In the data rows, the value 128 means zero.
Here is a table of points, one per row:
[144  83 116 149 183 106 174 103 121 112 145 147 135 125 155 135 163  79
  99 179 100 157 163  82 150 124 109 177 138 174 175 132]
[ 98 206 125 138 110 126 188 153 165 134  66 113 183 149  75 108  96 130
  77 143 102 154 124 140  98 151 106  86 156 100 137 140]
[112 137 172 164 159 105 118 139  72 169 121 110 140 140 179 138 115  94
 184 155 137 129 175  96 125 135 111  94  93 115 180  83]
[108 183 112 137 130 145  90 130 143  42 149 155  92  50 130 138  84 142
 111  93 148 146 145 115 158  87 200  78 178 136 119  90]
[107 121 132 207 141 134 143 140 177 154 191  93  81 164 111 126 104 134
 135  70  94 108 135 151 129 120  60 143 131 189 149 120]
[154 162 163 122 177 212 116 135 105 100 116 137 155 121  84 170 119 156
 169 159 146  70 140  76 145  96 101 148 132 114 105 165]
[154 141 174  83  84 116 148 142  92  83 128 120 159 165 213 151  86 119
 102 106  74 149 128 127 156 140 120 135 157 136 152 174]
[142 105 118  47  88 143 151 103 174 213 180 105 136 164 120 186 141 189
  92 164 149  95 109  85 142 144 188 149 145 194 112 123]
[ 79  83 137 117 181 162 101 163  92 101 144  78 149 155 173 140 126  61
  87 138 192 151 161 101 112 151 181 123 152 136 116  93]
[ 81  90  66 153 136 151  87 140 101 142  86 164 101 178  98 159 144 147
 130 145  53 125 134 123 116 126 157 104 107 119 124 114]
[173 100 154 136 144  96 160  81 111 160 101 109 107 106  91 102 139 163
 106 146  91 123 161 115 196  98 123 146 136 165 146  89]
[124  41 100 158 142 120 127 136 143 118  64 124 139 139 117 145  93 141
 166 142 139 123  67  97 151 128 113 126 141  88 148 124]
[133  96 127 132 134 129  62  89  84  74 145 182 121 150 120  95 136 141
  81  62 138  93  98 137 113 181  55  85  68 190 169 127]
[119 122 147 106  68 104 152 174 141 109 169 147 134 137 126 144 114 200
 155 179 172 120 147  84 198 143 151 103  71  86 163  69]
[140 115 125  86  81  87 135 131 116 118  86 151 105 138 110 120  78  89
  64 122 151 144 154 122 160  95 150 149 120 111 107 161]
[136 105 100 117 116 124  95 120 131 143 103 171  88 135 122 129 119 129
 169 142 119  98 109 151 157 118 150  78 162 139 136 105]
[ 71 147 164 108 151 167 133 140  64 102 129 116  96 151 113 145 178 102
 153 145 117 128 172 130 127  86 141 132 190 167  79 106]
[174 127 162 113 110 110  77 102 106  98  89  35  91 150  94 153  54 104
 124 137 165 166 167 178 155 126 156 123 120  69  90 132]
[108 113 185 163 137 125 113  82 129 108 101 186 156 129 135 211  97 132
 145  96 139 132 143 122  89 109 130 176 107 132 138 154]
[128 137 116 120 110 166 138  92 115 135 109 155 134 102  98 180  92  66
 163  68 144 160 155 102 140 149 133  91 191 157  83 147]
[142  96 118 114 123 142  97 155 103  91 173 139 126 106  39 107 162 117
 100  92 157 126 108 150 109 192 104 102  84 148 158 150]
[ 60 141 154 121 185 120 114  93 174 146  48 160  83 125 135 156 157 169
 124 125 139 160 163 173 141 169 184 151 109 141 158 173]
[165 110 151 129 124  95 128 134 129 156  81 121 141 142 159 113 164 120
 172  99 134 153 122 140 175 149 153  90 107  93 115 103]
[142 147  44 153 104 133 138 151  99 147 139 132  79 124  98 211 123 156
 123 181 114 113 106 138  63 138 129 148 122 100 145 117]
[109 152 163 190 103 174 106  92 107 169 156 124 129 167 151 138 102 154
 105 136 166 207  93 139 197 173 135 140 123 103 111 126]
[148  94 110 155 126 139 154 133 126 107  85 178 146 161 131 142 209 140
 105 107  98 107  89 152 125 118 155  90 117  93 115  86]
[120  95  99 129  54 130 139 197 128 176 122 109  79 100 134 145 139  96
 141 112 140  98 154 157 119  94 112 130 141 119 213 171]
[104  88 102 135  88 183 115 161 107 147 103 143 175  57 155  39 117 143
  37 152 128 119 153 149 146 120  91 126 138 137 115 106]
[128 132 164 152 165  91 140 167 155  82 152 117 111  66  88 131 148 103
 137 165 118 135 126 169 127 136 143  87 128 135 173 179]
[ 82 216 121  80 103 117 118 135 125 121 135 128 110 138 130 119 152  56
 178 110 136 106  65 114 107 169  87 139 102  92 136 103]
[159 114 130 111 138 108 112 111 177 115 158 140 111 130 157 147 115 130
 100 151 142  79  86 128 133  71 178 104 178 147 182 101]
[ 81 155 144 156  78 134 138 123 116  89 100 101 162 127 128 118 175 111
 114  79 142  83 109 104 140 118 144 193 139 100  94  80]
[155 166 132 161 175 109 111 151 169 173 126 124 100 113 194 126 195 166
 137 137 184 126  92 122 147 170 126 158 159 110 123 158]
[141 105 183 125 102 122 171 152 111 163 126 136  82 114 134 160 115 127
 155 111 100 127 149 134 191 148  79 118 124 109 139  64]
[111 156 131 108 113 131  60 102 179 116 147 107 150 147 150 151  98 109
  86 185 154 138 127 192 160  66  91 123  62  68 136  70]
[127 177 114 141 109  91 122 147 143 118  68 143 125 157  87 113 149 163
  85 142 142 151 119 206 170 102  88 183 193 140 134 118]
[ 97 117 104 154 100  65 124 125 118 123 207 116 176 134 141  79 132 133
 180 121 104 115 109 128 158 151 159 175 122 123  54 146]
[181 144  52 185 130 109  82 139  38 164 158 139 101 173 137 135 107 175
 145 145  82 123 112 144  76 125 163 110  79 113 116 136]
[186 138 179 174  82 119 101  71 154 141 129 100 159 179 107 123 185 132
 146 145  85  99 186 112  76  96 162 100 147 151 125 104]
[ 55 157 113 138 133 134 165  79  62 179 150 156 127 112 137 107 144 114
 144 141 170  62 106 138 156 113 156  87 133 106 150 189]
[162 135 132 112 154 159 124 185 149 160 133 213 198  96 108 151 140  71
 167  97 119 199 116 181 104 130 173 190  69 152 134 102]
[164 193  90  67 181 123 124 172 155 166 111 149 193 166 101  64  62 148
 194  89 147 154 177 175 120  92 126 196 106 175 164 124]
[113 120 116 119 127  85  70  99 165 147 139 153 169 153 100 125 151  94
 106 108 147  58 195  98 152 166 107  98 133 138 144 171]
[103 139 150 176 118 130  84 166 153 110 116 101  69 106 139 133 101 111
 111  75  89 101 129 117 121 130 137 169  94 176 128 167]
[171 172 111 148 109  82 172 115 151 118 124 150  94 122 117 160 174  82
  95 137 150  63 175 146 129 156 116 144 144 112  98 132]
[132 141 168 110 129 123 174 138  89 116 145  98 156 118 128 128 168 106
 146 153 142 129  62 168 117 156 128 117 171 146 110  90]
[149 112 167 119 160  93  97 135 143 116 155 161  94 108 121 136 132 167
 106 110  76 174  92  93 152  95 172  88 139  78 100  99]
[138 110  75 170 150 123 112 141 141 153  50 109 133 181 130 114  88 150
 142 113  90 104  59  85 138 129 156 114 146 124 103 128]
[ 96  93 158  78 119 144 153  62 177 160 144 133 154 118 121 104  96  90
 165 166 126 102 100 168 143 152  77 141 118 137  79 107]
[171 137 119 162 111 171 104 101 157 158 195 100 171 156 130 136 160 140
 151 108 147  84 139 169 136 157 175 110 184 134 182 120]
[116 161  97 114 158 163 123 111 136  69 135 115 129 128 165 133 131 167
 111 131  67 173 196 173 165 177 123 153 129  98 154 158]
[107 148 198 117 161 133 170 165 133 137  98 139 182 159 131 136 129 150
 150 110 135 126 130 156  74  98 153 145 111 134 139 129]
[110 117  87 135 104 141 149 136  93  83 116 118  83 196 119  99 115  87
 134 149 240 174 138 116 112 137 155 110 154 190  99  76]
[110 141 124  94  79 158  91  84  75 136 114 120 122  71 164 110 164 219
 127  72 170 156 112 127 124  34  80 130 128 130 148 177]
[159 109 121 127 162 189 121 130 117 103 117 182 153 131  98 123 135 131
 140 144 148 105 152 101 131  72  92 196 144 119 116 123]
[168 170  88 166 145 146 146 102 162  65 116 135 135  67 148 140 152  98
 212 153 152 144 128  69 171  97 102 134 127 149  90 166]
[119 166 148 139 210  70 114 159 136 186 133 173 108 102 135 172 120 144
  82 123 172 141  79  74  86 133  47 123 163  99 117  85]
[141 127 156 178 109 173 157 125 182 134 144 137 172 136 160 127  73 103
  54 150 126 149 112 182  91  95 116  80 134 141 101 166]
[150  85 120 163  78 152 137 200 145 181 151  91 107 138 147 111 186 118
 132  80 115 164 188  76  78  53  89  86 129  77 135 164]
[ 83 132 115 144  88 115 122 138 136 197 142 144 152  97 135 131 101  86
 116 188  84 181 122 157 127 101 108  81 150 175  96 123]
[116  80 166 115 137  75 139 127  98  94 132 133 112 167 146  42 109 134
 158 112 146  99  83 120  60 145 133 148 112 112 124 162]
[156  83  82  97 147  58  85 129  97 112 162 134 187 132  78 167 122 157
 138 141 129 144 146 104  98 191  75 122 199  92 141 139]
[ 90  74 147 105  90 143  76 100 177 153 129 132 114  70 140 104 124 101
 164 183 103 128 120 172  81 147 149 177 131 111  73 125]
[119 132 114 122  68 137 114  99 108 119  69  95 165  15 159 133 135 196
 128 141 160 152 141 113  47 125 107 119 119 155  97 131]
[163  89  63 144 176  99 147 127 137 117  71 105 157 125 162 131 136 115
 149 124 105 114 110 138 164 132 146  82 114 129 136  80]
[176 110 128  97 167 172  93 122 154 145 147 125  76 139 105  91 172  99
 128 118 175 167 100 102 105 172 113 158 202  98 135 133]
[125 135 136 167  98 100 140  70 162 142 173 114 135 110 104 107  97 174
 122 120 109 151 176  57 130 124 178 138 124 163 201  62]
[108 130 166  90 155 153 155 117 123 125 128  94 105  70 151  86  89 207
 174 129  97  90 144 173  59 142  96 117 155 123 107 106]
[157  99 141 113 129 143 130 142 144 142 141  43 129 117  55 183 139 139
 117  73  98 125  58 143 133 117  97 107  27 206 147 162]
[132 106 134  83 132 126 155  93 100 131 178 135 110 127 134  95 104  78
 111  92  94 110  86 140 108 102 159 160 125  91 104 125]
[104 165  92  99 143 143 160  71 116 132 170 149  96 137 124  69 163 114
 145 155  96 139 124 100 126  91 112 126  93  94 116 133]
[ 95 157 121  90 128 120 174  99  98 122 125 119 104 115  82  82 134 110
 155 128 123 171 113  86 123 106 161 104 115 129 119 124]
Along one direction, these points spread out more than along any other. How many in every 100 of the points above lie lower along it than each point below? Round to a whole number. More than half of the points above lie lower than the first one.
[ 90 112 127  92 146 105  91 190 122  70 150  73 125 152 160 157 158 165
 123  89 129 121 139 141 166 147  96 126 104 188  91 160] 57
[161 129 129 124 119 107 112 116  86 145 101 116 112  77 156 137 127  95
 119 103 104 120 137 112 105 153 164 173 151 104 179 102] 57
[119  99 131 128  95 108 199 115 150  45 142 200 100 171 185 137 106 155
 168 123 136 161 136 157  74 150 102 155 126 136 132 147] 46
[150  88 167 179 120 154 115 153 152 108 135  84 100 134  89  97 123 123
 114 182 138 144 101 127 132 114 114 117  94 146 164 180] 71
[118 181 176  98  87 138 136 136 118 122  99 143 158 150 121 114 136 123
  99 191  68 181 103  92 142 165 136 150 135 112 160 177] 28
[138 166 105 133 141 138 100 161 161  95 116  85  98 104 139 104 137  89
  96 131 116  97  72  85  94 165 125 139  94 174 160 112] 67
[165 153 126  64 138 127 131 140  88 132 120 125 133 155 233 132  92 126
 101 164 118 124 135 134 143 135 115 106 115 157 122 190] 46
[171 130 125 115 144 197 187 115 156 146 101 124  79 146 156 127 124 127
 112 107 130 123 192 115 126 189 120  87  82 103  96  77] 56
[101 120  76 161 181  86 207  75  84 144 159  65 138 101 113 127 130 119
 103 101 174 137 134 169 130 101 139 155  99  79  85 136] 40
[171 151 163 149 153 166 158 209 116 143 134 191 161  79  83  91  77 159
 131 134 145  62 165 112 148 140 150 167 103 117  82 152] 40
[119 121 120  99 141  46 101 154 168 124 159 140 128 153 107 146 164 140
 110 125 124 121 167  96 118 113 113  84 115 148  76 151] 74
[ 70 120  72  84 147 165 158 111 142 109 149  94 179 132 123 122 109 118
 120  98  89  95 112 114 139 103 145 130 146  57 149 149] 50
